Each named turn below is shown by a few rows before and after it. Which turns, in which order, take the first row of each later pair to the second? The first pair is answered.
Z_57 (before |-> after):
7 1 23 1 18 -15 1 -19 12 24 -11 12 -3 1 -28 -5 -17 -25 10 -14 15 -10 -6 -5 1 -2 -9 9 -4 -2 -6 13 15 10 20 7 -1 -12 -4 8 -3 1 |-> 5 17 33 9 20 -19 12 7 -1 8 -21 -2 -19 -2 -21 -19 -15 -14 11 -6 -1 10 -2 3 -1 4 -5 -10 4 -11 12 5 20 14 12 11 -3 -11 14 12 10 -7
-20 -9 30 -18 1 14 6 -20 6 56 39 30 20 -18 -10 -4 26 -5 -16 -7 -1 -9 -9 -42 24 -27 -2 23 -19 11 -37 24 5 -18 14 4 -18 -2 -6 4 -9 6 |-> -18 22 67 -5 7 13 15 0 -5 39 33 15 4 -26 -20 -22 25 -6 -7 -2 -12 24 -14 -33 35 -16 0 -6 -5 -6 -9 23 13 -8 20 15 -27 8 9 13 4 -3
4 -18 -7 -15 -3 2 4 3 10 8 2 -3 22 3 13 3 0 17 -9 5 -9 -12 7 14 -14 -17 -12 9 6 0 -24 7 -6 -2 -10 -10 -10 4 18 3 12 4 |-> 10 -17 5 -14 2 7 3 -12 12 19 10 -1 28 5 1 5 -4 2 -2 2 0 -11 2 11 -4 -13 -17 12 5 -1 -25 16 -4 2 1 -6 -12 4 11 3 7 5
Z_815 (before |-> after):
-16 -4 -23 -1 0 -26 -9 15 11 -27 -25 12 -8 2 -1 5 -13 21 -7 -11 -27 -18 21 18 -22 -20 -20 -6 -25 7 16 14 17 5 -26 -12 13 -17 0 -7 9 -1 |-> 6 -4 14 1 10 7 -12 -30 24 8 15 28 27 0 -25 22 -15 -21 9 -15 1 -7 -3 -6 7 -15 -16 4 -20 2 3 36 16 10 10 -2 -6 -11 -21 -7 -18 6
-16 15 -19 -10 -28 27 -21 14 -22 6 12 -6 -15 5 35 -3 -13 22 -42 -13 -11 -4 -36 -30 10 -32 39 5 -20 -10 16 7 -2 -6 13 24 -23 -17 -7 -41 -8 -43 |-> -16 11 -19 -11 -27 31 -22 3 -19 13 15 -1 -13 7 34 2 -11 18 -38 -11 -6 -14 -37 -30 12 -32 37 12 -24 -7 10 12 -3 -8 16 23 -24 -17 -14 -41 -14 -43
3 -5 -10 -2 -8 25 5 5 1 -19 5 8 7 12 9 10 14 13 -11 0 -8 26 4 -11 -12 22 18 -6 16 -1 -12 -23 -18 -9 0 -15 4 3 2 -7 4 6 |-> 1 -14 -21 -2 -9 17 0 -2 2 -13 4 11 12 16 10 14 12 12 -14 -4 -2 13 5 -9 -15 17 15 4 12 5 -22 -20 -20 -13 -1 -20 8 0 0 -8 3 7
Z_221 (before |-> after):
-33 -13 -42 -10 -10 -16 -19 18 0 -19 -11 -5 -18 3 9 -16 15 17 -30 8 -12 -19 4 22 -28 -16 17 -1 -24 9 -5 -28 -10 -4 -32 -24 30 5 11 2 11 -6 |-> -23 -9 0 -1 16 -26 -39 -33 16 22 -1 12 5 4 -35 -6 -8 -30 2 -3 23 -33 -17 15 2 -12 -16 22 -30 16 -17 20 3 8 11 -15 29 2 -9 9 2 -6
42 45 40 -20 -19 13 6 18 14 8 36 17 10 -2 8 10 8 34 16 3 6 -1 0 6 17 7 -17 -16 35 2 1 -3 -5 -23 2 46 -31 37 -17 20 -4 -18 |-> 23 38 10 -23 -31 -10 2 42 7 -8 10 9 -7 -2 27 2 9 64 3 2 -8 -18 15 22 -6 4 -21 -16 28 14 2 -16 -9 -24 -20 35 -16 31 -8 19 10 -22
-8 -4 5 14 -15 2 5 24 -14 -28 13 -12 -8 -14 1 19 16 5 -32 18 22 6 24 -20 -6 14 -21 1 10 -13 3 -8 8 5 -12 -6 8 -3 5 -2 -6 -9 |-> -16 -6 8 14 -9 -20 -7 17 -13 -18 1 -9 -10 -11 -8 16 5 1 -26 9 30 -10 24 -14 -8 7 -40 12 2 -1 0 6 13 10 -6 -5 15 -10 4 0 -1 -9
Then:
Between the rows of a pair lie 2 to 3 turns.
-7 5 -9 -13 -14 28 19 -41 25 5 39 27 6 -16 20 21 13 -4 -27 11 3 11 -19 1 7 0 18 0 -9 -12 -26 -5 -11 -41 8 -3 -15 -1 9 13 -19 22 |-> -37 15 -22 -8 -16 -30 1 -8 9 -11 -14 13 -32 -11 20 -1 -2 22 -26 7 -16 -20 -3 38 -15 -5 -15 1 -25 10 -13 0 5 -30 -9 -5 18 -10 28 22 17 6 -> Z_815 Z_221
24 0 4 15 24 -20 8 -15 6 -2 -13 10 43 -9 2 26 -15 -27 31 10 -8 15 15 -15 3 22 -7 2 15 -32 15 20 -2 15 35 3 -13 -11 -25 27 -15 -6 |-> 15 -17 -41 3 2 -12 20 11 1 -23 -14 5 32 -9 34 28 2 3 5 14 -25 11 29 -16 -21 16 16 -5 15 -30 9 -17 -16 -1 3 -5 -10 -13 -18 18 -15 -1 -> Z_221 Z_57
-13 4 29 24 -5 -26 -29 -15 -12 -3 12 6 24 -19 0 4 -30 -48 18 9 14 15 -6 18 18 1 0 -32 27 -12 21 0 10 9 21 1 46 -4 5 5 14 -8 |-> -30 -13 -15 11 -19 -48 -36 1 -15 -9 -9 7 12 -12 19 4 -26 -23 3 7 2 -12 12 29 -11 -11 -3 -23 14 2 12 -12 3 4 -2 -13 64 -10 12 1 22 -10 -> Z_815 Z_57
-21 -26 -33 5 -4 -44 -25 3 -12 -7 -17 11 -10 14 1 25 23 28 -5 19 -8 -31 9 -17 -41 -7 -42 26 -38 43 -21 -3 6 -20 -26 -24 8 -26 12 -9 22 2 |-> 19 -14 22 7 10 31 -2 -33 -2 4 54 19 36 5 -17 45 37 -16 6 26 12 27 -18 -60 2 12 -4 9 -10 6 -16 -1 -3 -26 7 -13 -41 -7 -2 -9 -16 13 -> Z_57 Z_221
-6 -19 7 -18 11 -28 -18 -30 2 10 11 1 -2 7 -15 3 -9 -20 -5 -46 38 -20 -27 2 30 -26 -27 23 21 -3 -36 -1 12 2 37 -13 3 15 -12 0 5 36 |-> -5 -34 -34 -30 -15 -1 3 2 -4 -19 21 -8 -5 5 22 8 16 13 -31 -33 21 -11 -10 -5 7 -25 13 12 25 -14 -36 -43 -9 -16 2 -22 -1 19 -5 -13 -3 41 -> Z_221 Z_815 Z_57
6 14 43 4 20 -4 22 32 -21 -2 -17 -28 -8 0 -15 -24 -25 5 21 2 -18 30 3 25 6 36 -11 -29 18 1 37 -3 21 8 2 28 11 6 8 20 19 4 |-> -9 -2 24 0 26 -37 -1 13 -12 19 -37 -15 -13 7 -26 -19 -40 0 25 -9 -7 -13 7 32 -1 19 -38 0 -2 22 16 17 28 12 5 22 29 -5 -2 19 26 7 -> Z_57 Z_221 Z_57
11 -18 -4 0 -21 -11 1 -6 24 11 21 -3 21 -15 -4 -10 -12 -17 17 -6 -1 -16 -10 14 -3 -7 -11 12 -6 13 3 2 -10 -6 14 -31 -1 -6 -8 -10 23 15 |-> 19 -5 7 1 -22 8 11 -1 23 1 30 -11 23 -16 1 -13 -5 -18 18 0 -8 8 -12 8 2 0 3 -3 7 -1 14 -8 -11 -8 12 -28 -11 -2 -5 -9 20 12 -> Z_221 Z_57
-1 -15 -14 0 1 13 14 -12 27 15 18 12 13 -2 5 14 7 -6 -6 -2 -5 -12 0 -12 8 -13 3 3 -20 1 -15 -6 -11 0 -7 7 -8 -7 3 -12 -12 6 |-> -8 -18 -24 2 -3 -1 7 -8 25 17 7 13 7 3 6 12 2 1 -12 -3 -7 -23 2 -3 1 -15 -2 6 -25 3 -15 -5 -10 4 -10 2 -1 -12 6 -9 -8 5 -> Z_221 Z_221
-6 18 23 1 -26 12 9 16 -1 -20 21 -17 -10 3 -5 -23 -4 21 -2 33 -19 7 -15 10 -6 -2 19 -20 25 -6 5 -11 -2 17 -10 9 -17 -1 19 -3 1 6 |-> -23 -6 -10 -6 -26 -26 -12 4 3 -3 -2 -5 -17 12 -11 -17 -13 24 -6 24 -8 -38 -5 20 -17 -17 -9 11 2 20 -18 5 2 19 -14 0 4 -12 9 -5 7 11 -> Z_221 Z_57
12 0 2 -10 -14 15 -16 -34 -7 23 -10 7 19 4 -39 9 -2 7 -10 4 6 38 2 6 4 2 -6 -6 6 1 -11 -18 -8 -7 24 9 -12 0 9 -8 -1 -1 |-> 5 2 -8 -11 -25 9 -10 -9 -11 4 -23 -3 7 3 -24 1 3 26 -15 9 -10 44 7 12 -7 1 0 -18 9 -2 1 -32 -9 -12 10 8 -9 -1 21 -7 9 -5 -> Z_57 Z_57
-10 14 -5 -12 -10 -10 11 14 -3 -18 18 3 -11 -4 21 -3 26 -2 -10 2 1 6 27 -2 5 -21 5 18 -21 -16 14 1 -6 17 -27 -35 18 1 -9 -20 13 -20 |-> 0 24 27 -4 6 -11 6 -4 1 -4 25 9 -3 -8 -2 -4 12 -26 5 -2 14 13 15 -6 24 -19 -8 21 -20 -17 16 21 3 26 -3 -25 10 7 -13 -13 9 -21 -> Z_221 Z_815
4 -3 -1 4 3 -14 -23 -17 26 16 -6 12 -7 31 8 9 -28 -28 -6 -8 -5 -20 3 7 -13 -13 -9 12 4 9 0 13 2 5 28 1 14 -12 -9 16 9 -2 |-> 7 12 -3 5 -7 0 -2 20 14 -16 -8 -6 -19 24 27 -4 -11 -2 -19 2 -32 7 10 12 -25 -2 15 -18 16 -8 19 -16 -7 3 4 0 6 -5 7 16 16 -10 -> Z_57 Z_221 Z_221
8 9 -3 -5 -14 2 11 12 -13 -10 1 -5 2 0 6 -3 17 -7 1 15 -14 2 -3 12 -11 -4 10 -4 -1 -3 -2 -31 2 -11 -9 5 -15 11 -4 -2 -5 17 |-> 11 -1 -4 -6 -10 3 6 -9 -2 4 12 5 15 2 -3 7 10 -21 3 12 -3 -9 -8 2 -6 -4 7 7 -4 0 -16 -22 0 -11 0 6 -17 12 -12 -3 -14 21 -> Z_57 Z_57
-1 -7 -4 -5 5 11 -8 -16 4 16 0 4 8 2 -11 13 -7 -11 8 -2 -1 -21 8 -10 -4 -6 -5 21 -8 2 -10 12 -10 -8 3 -11 -1 -3 -6 -3 -7 6 |-> 8 8 11 0 4 31 10 5 -6 -3 10 -10 4 -6 -6 4 3 -4 5 8 -16 12 6 -14 0 4 16 -7 6 -17 9 -5 -11 -10 -2 -7 -17 1 3 1 -5 4 -> Z_221 Z_57 Z_57
0 0 -3 2 5 -9 -22 -27 5 32 9 3 14 -3 -4 14 -17 -10 17 -1 20 -16 1 -4 12 -14 -10 17 -12 12 -12 4 9 7 14 3 -4 -6 1 -7 -10 6 |-> -7 4 -28 -1 -10 -5 -7 21 -8 -5 -7 -16 -7 -5 24 1 -1 27 -4 7 -13 -5 17 4 -12 -11 12 -5 -5 7 9 -30 0 -2 -16 -2 0 -5 20 -8 2 3 -> Z_221 Z_57 Z_221
12 -38 0 -28 -30 4 16 9 18 -32 33 -14 20 -19 9 -1 11 36 -10 46 -22 27 5 22 -5 -8 34 -35 -22 3 -17 -42 -26 5 -19 -6 -41 20 5 8 13 -15 |-> 18 -53 8 -29 -15 1 -1 -43 33 10 51 8 44 -13 -16 17 0 -1 7 34 11 4 -8 12 12 -19 14 -6 -30 15 -43 -8 -25 9 11 -1 -39 18 -19 7 -3 -5 -> Z_815 Z_57
12 18 24 -14 4 4 -2 -8 21 -5 0 -19 -19 -18 0 4 -4 -31 27 -7 -4 59 -49 -23 17 15 -13 -48 -4 -20 19 -33 20 28 -8 22 10 -10 1 3 -18 20 |-> -12 13 5 -13 5 -41 -19 -1 18 -1 -38 -19 -39 -15 -2 -4 -16 -16 27 -15 -8 22 -36 1 1 3 -44 -29 -22 0 8 -22 28 33 -16 17 36 -25 6 10 1 13 -> Z_221 Z_221
13 28 25 -10 4 -11 2 15 -2 26 -24 2 -25 -1 -28 -24 -20 -14 21 -7 1 17 -1 17 -12 6 -14 3 9 7 -2 32 10 29 15 15 -16 14 15 16 24 -7 |-> 10 27 6 -17 -12 2 16 44 -11 2 -23 -8 -31 -5 -5 -25 -3 9 4 2 -16 31 9 13 -23 10 9 -13 15 -1 8 4 -2 20 -5 13 -18 19 25 10 26 -4 -> Z_221 Z_221
7 0 22 -6 26 -14 10 -23 -11 1 5 18 12 -4 6 -13 -13 -14 9 0 7 17 1 19 9 -21 -13 -1 14 1 -10 14 13 30 11 3 -24 -28 8 -11 -6 -5 |-> 1 -12 -17 -17 12 -16 14 -3 -12 -15 -5 14 1 0 32 -11 -3 17 -12 5 -3 4 15 21 -15 -27 -1 4 8 5 -13 -7 3 19 -14 -10 -16 -30 12 -17 -5 -2 -> Z_221 Z_815
-3 -19 -30 -13 -10 3 -2 -2 7 6 -3 5 -1 -3 11 15 4 19 -11 1 5 -14 4 -7 -10 -3 13 9 -4 7 -13 -10 -6 -11 -10 -6 6 -5 -8 -15 -9 4 |-> 8 15 19 6 2 8 5 14 -8 -7 -5 -12 -11 -9 -1 -7 -3 14 5 8 -7 26 -5 -1 8 10 11 -25 12 -9 18 -9 9 -1 1 6 -6 6 5 -3 3 -8 -> Z_57 Z_57 Z_57
-1 -22 -36 -8 -17 20 7 3 1 -8 6 1 13 4 14 13 8 16 -16 0 -7 -12 10 -7 -18 -9 18 11 -2 -1 -2 -19 -11 -10 -13 -1 -5 -10 -5 -7 -4 7 |-> 3 -7 6 4 3 3 -10 -27 7 22 2 9 20 5 -19 13 -12 -17 10 -11 16 -20 -4 -2 6 -9 -14 23 -6 5 -2 20 7 7 21 11 -2 -11 -15 2 0 6 -> Z_221 Z_57
-23 -10 7 19 9 -6 14 -31 -4 -3 20 27 16 -11 4 26 3 -10 -1 -10 20 -28 13 3 6 -4 12 24 -10 -38 -6 11 -16 20 -1 1 22 -21 -6 -8 -43 20 |-> -24 -8 -5 20 -2 0 28 2 -11 -32 16 16 7 -16 26 20 16 12 -10 0 -2 -13 21 6 -6 -1 31 5 -3 -45 7 -14 -22 15 -23 -2 20 -21 3 -11 -41 16 -> Z_57 Z_221 Z_57
4 -25 -29 -13 -9 18 14 13 1 -11 9 -6 7 2 26 16 17 16 -17 6 2 -9 6 -4 -7 5 13 2 -7 -2 -7 -29 -15 -18 -14 -9 0 -3 -4 -10 -17 15 |-> 17 9 31 2 10 24 20 12 -8 -17 14 -17 6 -3 2 1 7 -5 5 8 2 25 -6 -3 20 16 5 -25 8 -18 18 -16 -2 -3 10 5 -16 8 0 -1 -11 5 -> Z_57 Z_57 Z_57
4 -8 7 10 -1 16 10 -15 17 11 11 -17 19 -4 15 -4 -25 -7 11 -11 11 0 -1 -21 5 -10 -16 14 22 -11 8 -6 -2 -8 14 14 15 -8 12 -9 -16 1 |-> -9 -12 -12 9 -7 -5 4 3 13 3 -8 -21 4 -3 24 -11 -27 14 5 -10 2 -12 12 -10 -8 -14 -20 18 16 0 5 -11 1 -9 -2 13 27 -11 16 -9 -9 2 -> Z_221 Z_221
